(in the rows, 128 means zero)
One turn sends every row of this set to another row. A few are shown first. Where does it send the rows asked after them?
Roge: [ 74 116 133 123 119 145 135 136 116 163 140 112 144 141 127 137]
kani: [125  92 133 129 119 162 153 129 101 163  98 119 117 118 118 133]
lofan: [ 90 121 107 129 143 181 129 129 111 130 133 148 144 127 106 151]
ged: [ 99 124 144 134 139 163 135 110 146 148 144 119 152 138 137 139]
Zov: [103 115 145 133 125 135 135 120 100 151 106 116 153 102 142 150]
tuda: [ 80 155 118 120 140 178 119 134 113 154 127 105 150 120 133 146]
Fir: [140 127 106 124 148 167 138 119 117 160  93 131 102 121 128 155]
vilem: [140 121 107 121 144 151 144 135  96 171 129 140 119 107 115 139]
vafab: [114 131 137 125 129 140 143 125 114 163 135 136 105 118 150 168]
vuto: [124 155 121 128 130 193 142 122 135 131 124 116 143 131 119 154]
Teren: [ 98 119 107 158 142 146 132 158 120 168 131 116 144 128 131 151]
vabez: [141 130 130 160 124 134 149 129 119 157 127 133 150 121 125 155]
pibak: [105 163 103 106 126 158 134 140  96 169 114 110 129 142 116 137]
zuzok: [103 142 119 142 145 165 153 118 108 151 130 116 137 117 156 172]
desit: [ 83  99 135 142 127 159 114 125 123 147 107 128 144 130 111 130]
zopi: [110 141 151 118 113 159 132 125 116 129  97 123 128 155 111 137]
Mak: [115 112 120 129 122 179 126 109 134 135 115 141 111 150 132 134]
rizek: [109 136 127 138 151 155 133 136  96 172 113  95 109 110 139 141]
zeg: [125 143 119 118 120 178 118 115 117 154  83 113 126 134 121 123]
tebev: [125 130 130 128 146 165 131 118 124 146  96 138 139 129  78 140]
Zol: [128 153 137 110 137 166 159 117 110 164 119 136 119 139 145 164]
Gepop: [134 102 126 130 151 159 150 128 114 169 114 153 117 140 111 135]
Sof: [123 150 114 103 117 152 135 135 112 158 100 124 139 119 150 167]
moniv: [ 98 154 109 115 146 173 128 107  95 154 120 139 117 145 136 137]
danom: [121 119 133 120 106 142 132 130 128 159  94 119 139 144  96 130]
turor: [111 154 109 116 134 163 125 141 106 138 127 123 160 151 121 122]
Dipo: [111 131 128 144 150 148 150 136 121 159 141 147 166 135 128 162]
Mave: [ 89 112 136 112 142 165 124 145 123 145 136 119 123 146 112 122]
sota: [121  90 118 146 145 151 141 121 127 149 116 139 155 112 123 151]
davon: [135 124 110 132 144 132 110 137 118 167  93 124 139 114 130 134]

ged -> Sof
danom -> Dipo
Now these:
vabez -> turor
rizek -> Mak
sota -> tuda

One turn sends every row of this set to another row. A few are shown first. Where does it send the rows asked after them?
Dobem: [145 120 108 133 129 106 143 132 121 136 124  91 127 123]
vabas: [147 120 110 118 121 107 143 135 117 144 129  96 125 118]
nugo: [109 132 148 141 141 142 120 118 121 117  98 120 143 135]
sek: [128 145 154 124 124 125 137 136 113 160 108  98 117 122]
gigaz: [135 132  96 123 131 127 143 138 107 141 126  93 125 120]
tupo: [129 121 141 128 106 166 149 134 127 136 128 150 102 123]
Geb: [137 150 135 136 120 128 125 125 161 118 126 146 144 115]
Zul: [110 147 153 131 135 129 134 141 108 156 116 106 113 121]
Sugik: [129 162 115 138 125 143 127 131 151 112 131 143 138 119]
Nikel: [135 108 128 131 119 164 143 110 124 148 116 142 130 118]
luv: [146 142 122 127 117 107 141 147 147 111 137 125 103 136]
Vef: [140 151 126 150 126 126 122 124 160 121 125 134 142 114]
kopob: [132 128 144 128 103 159 153 124 125 136 129 156 108 126]
dok: [125 105 140 126 111 159 159 131 116 130 122 137 107 135]
pege: [131 154 148 138 127 126 131 139 121 158 110  97 111 120]
fezo: [132 105 127 137 114 169 142 115 122 142 126 136 130 115]
difa: [110 143 140 136 145 149 133 125 135 117 100 121 144 142]
nif: [130  95 125 131 112 159 155 120 121 124 128 137 125 130]
Gik: [132 118 106 123 135 114 135 137 109 146 136  97 123 115]
Dos: [138 118 103 126 136 106 131 141 108 138 114 102 126 122]
raf: [126 155 126 140 126 139 115 133 147 112 121 154 130 111]
datid: [118 134 151 136 144 128 116 130 133 115  98 125 135 147]
laga: [137 141 104 116 120 124 143 147 133 103 143 123 109 141]
tokev: [105 131 155 139 148 135 126 122 134 121 109 125 143 137]
nefe: [137 117 126 131 106 167 141 128 122 150 133 140 110 109]
dudov: [147 134 120 115 112 107 141 142 145 109 142 130 114 132]
zada: [141 141 121 125 113 106 125 148 127 107 143 126 106 139]
ras: [120 136 155 143 141 126 137 126 141 120  96 115 135 144]
Lukil: [132 151 118 147 125 119 121 133 144 117 122 148 144 110]
disaz: [115 147 144 129 127 131 136 144  97 146 105 106 105 122]
zogo: [121 158 149 142 122 123 125 139 103 151 111 108 120 121]
Gof: [141 120 123 126 106 156 150 123 118 154 129 144 111 109]
Sasid: [118 134 161 133 137 133 133 121 139 128  96 120 145 137]
Dopi: [130 109 145 122 109 155 156 120 111 136 124 135 107 141]
vatod: [131 131 116 120 121 108 140 147 133 108 153 130 109 133]
menad: [139  97 123 122 114 155 149 113 124 127 129 141 121 135]
Viv: [140 123  97 123 126 121 126 136 104 137 130 101 118 111]
Fiki: [115 158 143 129 131 145 136 140 108 149 110  99 114 130]
Fom: [133 132 111 123 115 114 137 142 127  93 141 134 112 134]
zezu: [125 149 126 139 131 129 121 132 154 118 137 151 137 111]

Zul -> Gik
laga -> Sugik
Now these:
Dobem -> luv
kopob -> Nikel
datid -> zogo
tupo -> fezo
raf -> nugo
dudov -> Geb

